One turn moves every row onto another: examples first, then more rows asked
z809: [ 14 -33  -8  17  -6  -8 -20  18 -21  -1   6  13  -1 -10 -41  11  21   5
   6]
z574: [  2  15   1  25  -1  11  -5   1  -1   8 -14 -18   6  -9  17  10  -4  -1
 -34]
z333: [ -6  -8  -6  32  19   9  -9  25  15   1 -12 -35  10  11  12 -14   9 -13
  -1]
z356: [  8 -12  -6  16 -18 -10 -34  12 -12 -16  -1  32  -8   5 -10  -5   6   0
 -18]
z510: [-21   3  -9   5  22  21 -13 -21  -9  23  -7  17  11 -15 -17  13 -15   4
   9]
z692: [ 23 -26 -18  28  -9  -1 -21  23 -21  -7  17   5 -16   0 -26  13   3  -5
  13]
z350: [-15 -19  -4  13 -27 -12   8  -6 -12  41  10  -3  25 -14 -29  -4   6  22
   3]
z730: [-21 -16   0  29 -14 -16 -21  12 -18 -43  -8   1 -12   2 -18 -13 -14 -13
   3]
z2: [ 14  -2  -7  21 -13   6  -1  13 -19  35 -11   7  16  18   2   8 -21  -9
 -12]
z359: [ -6 -23   4  46   0  -6 -10 -21  21  22  -8  25  23  10  -5 -14   5  -7
   4]
z471: [-12  33  -6   9   5 -14  -4   7  -4  35   8   2 -18  -9  11 -18  -7 -18
   7]
z608: [-13  18  -3  17 -14 -20  -3  19 -44  16 -10 -24  15  -2 -20 -27  -7 -14
   3]
z467: [ -7 -16   5  20 -34 -17   4 -15   2   6  10  13 -23   9   8   0  25 -31
  26]
z956: [ -7 -19  11 -12  -1  -7   8 -17 -14   4  -8 -15 -21  -5   1  19  35  -1
  -2]
z8: [-25  -3  -4  18  -1   3 -17   5 -20   3  -2 -36  11 -14 -27 -16  -5  20
 -14]
z141: [ -5   0  13  29  -8  17 -18 -20 -17  20 -36 -27  -5  16 -16 -21   5  -6
  25]
z441: [ 12 -32  -2   7   6   1 -19  -5 -13  -4   4 -21 -36  10 -17   3  16  16
   8]
z5: [-17  -7 -16  18   3 -39  27  14  -4  18   4 -14  22  -5   4 -12 -15  -8
  -8]
z292: [-15 -19   3  15 -33 -13  -8  13 -12 -24 -13  -8  -9  16   1 -18  24 -30
  17]
z578: [-13 -11   6  12  19 -24   3 -15  23  16  10 -21   6 -15 -14 -27   8  15
   9]
z304: [-24  14 -20  23   9  22 -28  28 -11  20   3  -1   1  -9 -13 -15   1 -20
  28]
z391: [ 10  -3   1  46 -28   8  -3  -2 -12  37  10 -26 -10   8 -11  -5 -16   0
  20]
z627: [  7 -19   5  -2  -2   1   0 -24 -26  -7 -18  -8 -16  -4 -11  30  25  -8
   5]
z330: [  2 -41  -7  11  20  -5  -5   3  -5   2  15 -18 -25   0 -20  16  19   6
  17]
z392: [-20  13  -3  31  21  -8  -8 -17 -21   5   6  -7  -3  -3 -22 -17 -39 -10
  16]
z935: [  7  -9  -1  47 -14  -3 -10  19  19  21   4  -9  23  -8  -7 -13  34 -19
  11]
z758: [-31  -3 -13  34 -28 -21 -12  14  -4  25  19   4  12 -12  -5 -26  -3   6
 -13]
z825: [ -7  13  -3  -3  17 -14   9   3   2  20 -25   0  22 -27  -3  -5  27 -21
  10]
z272: [-10  -9   9  48  -7  -1   0 -35  -7  -5 -32 -14  28  -8 -15  -1  -2  -6
   1]
z389: [ -5 -13   0  20   0  -7 -39  -3  -9 -19  -1  32 -21 -11 -20   0  -3   3
  -5]
z699: [-14  -5  -4  28  -6  -8 -19   2  -3 -48  -5   5 -16   0   2  -3  -8 -23
  -4]
z719: [-24 -16   8  15 -38 -26   7  -5   0   6  13   9 -24  13  14  -4   0 -24
   9]
z432: [-30 -10 -10  15   7  10  10  -5   4  33  -2 -11   0  -6  -5  -6   7 -14
  52]
z266: [ -8 -42   1  10 -18 -25  20 -26 -14   1   0   8  -2  21   2  19   6 -10
   0]
z533: [-42   8 -19  22   7   1   2  -3   0   8 -19  21  21 -13  10   0  -9 -25
   8]
z456: [ -2  14  15  13  -5 -15 -21 -21 -15  25  -2  10  11 -14 -36 -27   5   8
   2]
z748: [-21   1   7  15 -36  -7 -16  17 -17 -15 -13   8 -20   6  -2 -17  15 -36
  23]
z808: [-15 -27   1  -1 -15 -19  26  -7 -19   2  -6   4   1   9   6  27   9 -27
   4]
z254: [ -2 -11  -4  25  19  -9   6  -2  -9  12   2  -1  31 -14 -41  -6   0 -15
  40]
z652: [-43  -4   1  14 -18 -13   7 -12   0   8 -19 -32  11 -17   1 -24  19   8
  -2]

z392 moves to z578
z652 moves to z304
Now find these:
z356 moves to z627
z956 moves to z748
z391 moves to z359

